In the rows, 128 means zero.
A single turn carries every row of the set below to another of its rows. Some are shown first; where does it send the rows asked next?
Q214: [149  73 125 113 121 143 156 148 132 123 124  93]
Q855: [119 128 117 105 132 166 125 115 108 167 137 121]
Q785: [114 138 128 115 127 155 114 109  89 138 119 135]
Q106: [155  97  82 153 120 115 132 120 132 107 136 133]
Q425: [145  92 117 128 110 137 146 156 151 124 132 100]
Q668: [104 130 128 106 129 165 124 116 112 154 134 122]
Q258: [104 134 126 111 128 157 114 118 113 150 135 139]
Q563: [140  53 110 113 144 128 150 116 118 108 133 127]
Q253: [147  64  94 127 147 118 146 110 115 113 136 143]
Q949: [125 135 123 112 128 157 120 104  82 143 117 125]
Q290: [117 145 120 123 128 154 117 108  92 143 125 132]
Q378: [150 100  93 150 107 123 130 132 142 102 134 114]
Q138: [154  60 125 108 137 137 159 133 110 119 118 108]
Q929: [122 138 115 120 134 155 121 102  86 150 123 130]
Q471: [136  71 120 120 115 138 142 135 139  97 130  99]
Q147: [146  77 121 130 149 102 156 120 128 133 116 152]
Q786: [111 124 124 102 136 167 128 111 105 162 135 120]
Q634: [147  84 144 124 118 122 157 141 138 115 101 105]
Q670: [147  98  98 149 135 104 135 129 119 111 128 162]
Q464: [155  65 117 116 148 123 154 121  95 114 116 133]
Q842: [154  83  83 143 136 113 138 110 121 113 138 143]
Q667: [137  55 121 111 131 137 147 126 126 103 132 111]
Q210: [145 110  97 153 119 110 132 141 142 117 135 148]
Q502: [146 107 105 146 109 124 136 154 155 121 136 121]
Q910: [156  93 106 142 142  98 153 123 135 137 118 152]
Q540: [151  80 106 132 147 112 145 120  98 110 121 155]
Q271: [161 110 114 149 113 111 149 138 147 129 111 115]
Q239: [141  72 147 116 132 119 160 134 130 117 104 121]
Q924: [103 136 130 113 125 161 118 117 111 146 132 126]
Q861: [141  67 135 119 146 110 161 125 126 123 110 141]
Q887: [154 102 130 137 110 120 152 143 144 122 105 103]
Q332: [143  90 108 136 106 133 137 137 145  98 132 100]
Q971: [161 107 103 152 126 103 150 130 144 136 117 137]
Q959: [119 125 119 106 141 163 130 107  94 162 130 122]
Q20: [109 146 124 122 124 157 115 114 103 143 127 130]
Q462: [105 138 129 113 126 154 112 115 100 141 130 140]
Q72: [124 130 115 112 139 160 128 102  87 158 127 126]
Q945: [110 130 121 105 133 162 120 118 116 162 140 129]
Q734: [130 130 115 106 133 165 128 110  97 164 128 115]
Q671: [132 130 117 109 131 163 125 105  86 154 121 118]

Q464 turns into Q540
Q253 turns into Q842
And these:
Q671 turns into Q949
Q634 turns into Q239
Q668 turns into Q786

A single turn carries every row of the set below to another of its rows. Some are shown first; where does it send the rows asked next?
Q363: [119 131 141  93 171 142  98 131 143 120 179 111 126 115 132 165]
Q477: [ 74  75 120 138 179 121 135 136 149 113 170 135 133 126 121 152]
Q4: [ 88 134 129  85 165 129 106 126 125 111 168  84 148 129 155 140]
Q820: [ 91  90 162 117 122 103 118 146 149  80 149 104 159 121 139 130]
Q511: [ 77  91 108 145 178 116 135 134 121 110 173 137 136 123 122 153]
Q320: [ 84  81 110 144 170 149 139 133 131 113 166 123 119 141 135 158]
Q676: [ 79 106 152 103 118 111 132 140 158  62 157  98 148 116 120 124]
Q351: [130 142 127 104 153 155 161 164 128 107 139 121 146 149 103 135]
Q736: [ 70  90 111 136 177 118 142 116 136 116 167 127 125 133 118 156]
Q697: [135 143 136 106 151 149 161 144 133 102 134 124 124 145  94 136]
Q932: [107 145 133  84 152 143  98 130 115  80 161 126 130 116 149 144]
Q690: [ 86 113 151 113 116 113 133 159 163  70 171  96 156 108 125 135]
Q338: [ 90 113 157 102 121  98 145 156 149  74 158  93 156 121 123 118]
Q423: [137 139 141 105 126 138 165 154 114 103 149 112 123 147 112 147]
Q169: [126 142 123 111 153 153 171 158 125  95 146 134 117 146 108 139]

Q423 turns into Q320
Q363 turns into Q4
And these:
Q511 turns into Q690
Q697 turns into Q736
Q169 turns into Q477

A single turn carries every row of the set below to another of its rows. Some are shown first; where does it send the rows asked next?
Q394: [135  76  82 117 106 127 125 137 150 151 108 153 105 128 147 127 116 181
  84 120]
Q366: [131  67  70 134 106 155 151 118 134 148 118 135 119 144 105 145 110 165
  91 111]
Q367: [137  80  78 117 124 150 143 134 130 160 140 158 129 161 149 135 118 166
  75 119]
Q562: [130  72  69 130  98 155 156 125 138 151 108 124 119 136 114 144 109 176
  92 112]
Q862: [137  83  81 118 106 130 122 127 150 147 101 159 106 135 133 126 110 167
  79 123]
Q705: [160 104  83 155 110 144 143 143 129 112 145 113 139 103  83  81  89 171
 129 127]
Q179: [139  93  78 115 104 134 125 136 152 151 101 149 109 130 146 126 112 180
  77 124]
Q977: [136  83  77 115 118 156 152 138 127 163 138 141 129 156 154 138 119 176
  77 118]
Q422: [139 107 119 137 129 133 178 145 128 120 173 125 170 153 145 100  75 170
 125 105]
Q575: [136 103 126 140 122 138 178 139 121 121 150 129 165 160 142  78  79 151
 137 126]
Q29: [129  60  70 135 102 148 149 124 137 148 117 128 110 132 115 143 115 179
  97 109]
Q955: [144  97 109 137 129 136 182 169 120 138 163 138 175 139 127  82  91 164
 127 121]
Q300: [158 130 124 129 111 105 122 136 137 104 151 131 128 124 156  86  72 171
 111 125]
Q662: [153 110 128 147 112 112 128 134 133 105 167 139 123 128 145  77  84 162
 115 156]
Q760: [144  97 100 173 119 136 144 131 158 100 154 126 142 116  95  77  86 174
 131 135]
Q883: [131  88 128 155 125 130 180 145 134 119 173 137 163 148 131  86  82 162
 131 135]
Q82: [148 112  91 162 124 152 146 130 153 103 133 119 155 129  99  67  84 167
 136 122]
Q212: [163 127 117 138 112 128 120 129 124 104 148 127 127 138 146  66  82 156
 120 145]
Q687: [134  69  77 122 123 149 148 139 130 161 143 147 125 151 153 138 124 180
  84 114]
Q831: [149 111  94 157 114 135 147 127 152  97 144 107 146 114  96  95  73 179
 131 103]
Q213: [162 117 123 124 100 105 134 156 114 121 143 139 125 115 143  74  82 157
 116 146]

Q82 turns into Q575
Q760 turns into Q883
Q179 turns into Q562
And these:
Q862 turns into Q366
Q955 turns into Q213
Q687 turns into Q394
Q831 turns into Q422

A single turn carries every row of the set below to another of its rows. Some are shown first; where does it send the rows asked next?
Q341: [125 112 171 138 152 126 126 118 125 117 125 154 119 145]
Q953: [ 89 163 119 123 144  97 127 143 138 155 125 126 155 135]
Q297: [101 163 154 137 150 112 133 152 138 137 134 135 111 133]
Q362: [154 167 131 119 167  97  93 106 139 138 155 137 125 151]
Q746: [153 137 113 143 107 112  92 116 130 112 137 133  98 148]
Q982: [138 110 128 146 119 147 138 114 116 117 144 132 153 157]
Q889: [118 148 151 123 141 100  93 105 109 118 166 150 144 152]
Q389: [108 139 139 114  97 108 141 117 103 113 151 152 151 146]
Q555: [ 93 158 112 110 145  84 119 148 133 146 126 132 130 120]
Q323: [118 118 151 140 134 133 152 117 133 135 114 140 161 158]
Q943: [141 154 111 105  98 108 172 126 130 132 134 141 134 138]
Q902: [161 113 108 121 155 115  94 114 122 117 145 134 109 132]
Q280: [145 108 139 142 141 136 108 115 111 104 153 140 121 147]
Q596: [152 137  90 130 102 101  92 115 128 121 129 127 112 144]
Q196: [168 170 105 107 142 102 142 119 152 148 135 131 118 141]
Q683: [140 141 109 154  93 124 108 112 131 125 133 124 142 167]
Q504: [121 146 147 102 119 110 161 118 146 157 131 119 160 144]
Q823: [110 138 181 113 122 117 147 121 131 135 147 132 140 143]
Q719: [147 141 126 158 102 127  99 114 129 115 139 129 117 163]
Q937: [163 117  76 112 142 112 117 114 132 135 130 123 135 134]
Q111: [ 93 168 144 141 146 114 136 146 142 150 129 129 144 144]
Q343: [127 120 106 115 139 109 147 114 140 153 100 132 168 146]
Q777: [ 99 155 135 116 150  94 122 154 132 135 130 137 103 117]
Q121: [119 135 178  99 146  97 114 118 128 128 153 136 113 130]
Q991: [134 148 122  83 140  87 136 116 152 165 130 115 148 132]
Q497: [144 139  87 137  94 107 102 112 129 129 127 123 138 155]
Q170: [149 116  89 127 119 132 143 114 127 135 130 123 161 149]
Q298: [132 143 142  84 156  79 107 115 141 147 142 126 119 122]
Q641: [140 117  99  97 159  86 118 115 138 146 104 137 132 126]
Q952: [138 111 138 111 168  98 105 118 129 121 120 149 101 126]

Q280 turns into Q902
Q111 turns into Q297
And these:
Q196 turns into Q943
Q641 turns into Q343
Q121 turns into Q298
Q683 turns into Q719

A single turn carries every row of the set below to another of its rows. Some are shown first; where does it send the rows asked next?
Q222: [126 120 159 141 122  86 124 145 141 168 117 128 157 121 123  60 138 110
 115 132]
Q561: [169 123 131 169 133 123  99 130 167 131 105 129 163 129  88 105 111 141
 102 120]
Q307: [147 101 171 167 121 122  98 101 144 127  96  99 161 135  88 111 121 117
 112 144]
Q151: [126 118 166 137 120  84 128 143 137 169 114 125 161 119 121  60 139 116
 112 135]
Q359: [116 148 173  89 110 118  88 169 118  79  78 135 171 108  99  96 139 110
 123 127]
Q822: [111 147 161  92 108 109  83 174 127  77  91 131 160 111  99  89 139  99
 124 122]
Q753: [112 147 164  95 111 118  81 169 122  76  82 138 166 112  99  96 139  99
 129 124]
Q333: [123 118 163 139 122  84 126 143 138 167 116 125 158 120 122  60 139 110
 114 136]
Q644: [180 123 161 154 128 125 120 122 159 136  95 117 174 126  92 107 118 151
  95 119]
Q259: [125 155 157  88 111 110  93 184 133  80  91 139 167 107 102  87 138 114
 117 112]
Q225: [154 110 145 177 127 126  92 109 160 125 107 114 155 138  93 108 119 107
 119 127]
Q979: [126 154 168  87 113 119  94 176 124  81  78 141 173 107 100  96 138 119
 119 120]
Q55: [113 146 171  87 107 107  89 174 122  78  87 128 165 107  98  90 141 109
 119 126]
Q806: [163 109 182 153 122 122 115 109 143 133  88 101 172 128  88 110 120 146
  98 140]
Q797: [121 152 168  83 108 108  96 179 126  80  86 132 169 105 100  89 138 118
 114 120]
Q737: [119 154 154  97 114 121  82 174 128  78  85 145 166 112 102  95 138 100
 129 115]
Q894: [129 121 163 136 122  85 130 146 141 169 115 128 161 119 122  60 138 118
 111 131]
Q360: [172 121 154 155 128 120 112 129 155 136  94 119 172 125  84 107 112 162
  89 129]
Q270: [139 101 159 169 123 117  88 108 142 128  97 102 159 134  79 109 115 126
 107 151]
Q311: [154 107 172 155 122 117 105 115 141 132  89 102 169 127  80 109 115 153
  93 148]
Q567: [127 157 157  92 116 121  90 179 130  80  82 147 170 108 102  95 137 111
 123 112]
Q874: [129 121 158 140 122  86 127 147 142 169 118 130 159 119 123  60 137 114
 114 129]
Q98: [118 151 152  94 111 110  86 180 133  77  93 139 162 110 101  88 139 101
 123 114]
Q102: [174 123 139 169 131 127 106 123 169 131 106 126 164 132  96 106 116 128
 109 111]
Q903: [148 111 134 178 129 120  85 117 158 126 106 118 155 136  85 106 113 119
 112 132]

Q360 turns into Q903
Q737 turns into Q359
And these:
Q307 turns into Q644
Q259 turns into Q822
Q151 turns into Q874

A single turn carries every row of the set below to another of its rows. Some are shown first; where does it send the rows asked next?
Q198: [150 125 133  91 138 114 117 130 103 153 128 105 114 100 153 150 157 152
 111 184 170 126 127 152 118  96 102 118  97 124 163  96 115]
Q535: [133 138 130 103 113 113 154 142 124 166 156 138 125 121 188 175 139 162
 166 154 141 128 112 151 117 104 183 144 128 121 145 102 109]
Q595: [125 148 125  97 137 101 131 137 127 124 120 138 113 154 135 152 160 143
 148 155 125 146 117 113 117  96  63 121 148  94 134  86 111]
Q958: [128 110 135 102 133 103 110 117 117 100 159 130 129 152  89 158 187 161
 121 160 149 109 124 143 128 118 157 106 137 140 139 116 120]
Q492: [111 161 134  99 139  88 166 119 126 173 121 128 140 160 191 114 145 157
 133 172 124 110 121 137 110  85 118 126 150 107 152 112 117]
Q154: [105 131 141 123 147 120 117  84 136 158 145 125 153 167 134 140 108 162
 141 173 131 116 106 122 110  87 124 138 148  68 122 136 128]
Q418: [149 108 103 104 146 123 127 124 144 133 120 142 141 108 145 163 138 157
 162 118 132 105  99 151 109 127 112 116 119 115 142 130 120]
Q965: [131 122 135  99 130 115 149 124 125 184 127 137 128 138 217 116 125 144
 121 166 139 117 121 136 118  96 139 138 125 124 138 103 119]
Q574: [115 124 155 101 152 122 116  83 104 158 137 114 142 141 149 128 117 151
 121 210 135 122 130 109 126  89 131 143 164 107 129 125 113]
Q778: [145 111 121  78  96 108 141 119  90 139 137 153 144 138 105 135 143 166
 126 154 145 105 100 156 110 114 108 148 138 119 148  74 151]
Q626: [107 131 145 127 148 113 112 138 117 117 134 125 142 150 121 188 176 132
 106 203 134 152 142 147 113  78 131 132 134 110 145 120 134]
Q459: [132 106 159 125 128 122 103 136 124 101 167 129 126 163 108 162 189 162
 130 175 160 129 124 127 131 117 132 120 119 130 125 123 135]
Q935: [112 158 119  94 115 111 164 143 112 148 158 114 142 134 161 136 171 126
 136 185 122 141 140 164 129  79 153 123 142 108 168 104 117]
Q43: [118  98 139 122 116 102 118 120 129 112 158 139 111 166 101 180 165 163
 127 155 154 134 131 140 111 127 146 114 129 133 113 101 125]
Q944: [138 143 119 131 106 123 134 145 111 132 152 136 136 172 186 136 158 134
 194 157 130 132 105 141 125  90 137 134 149 101 157 111 137]
Q354: [153 129 141  66 123 116 147 131 111 121 152 138 141 136 116 128 153 183
 141 158 143 109 121 117 137 121 104 173 115 121 157 103 148]
Q870: [129 119 104 134 143 110  87 116 126 101 132 144 121 187 130 182 145 137
 150 140 133 131 123 141 112  92 147 139 140 108 142 110 139]
Q983: [122 122 139  92  94 122 149 145 122 145 151 136 147 127 113 146 130 177
 140 155 151 127 137 138 110 123  85 147 130 129 134 104 172]
Q993: [130 113 134 105 144 132 106  78 123 171 149 130 139 138 141 133  89 137
 119 161 148 109 117 119 123  96 160 129 136  96 140 126 126]
Q789: [131 119 137  97 158 111  89 136 122 119 131 131 132 121 139 196 147 161
 130 161 151 122 127 129 124  97 185 134 132 146 149 126 121]
Q845: [131 149 129 116 134 122 142 129 144 181 141 147 147 154 195 113 137 140
 139 138 133  97  99 137 121  86 125 127 136  99 150 127 137]

Q993 turns into Q574
Q870 turns into Q789
And these:
Q845 turns into Q965
Q778 turns into Q354
Q944 turns into Q535
Q43 turns into Q958
Q418 turns into Q198

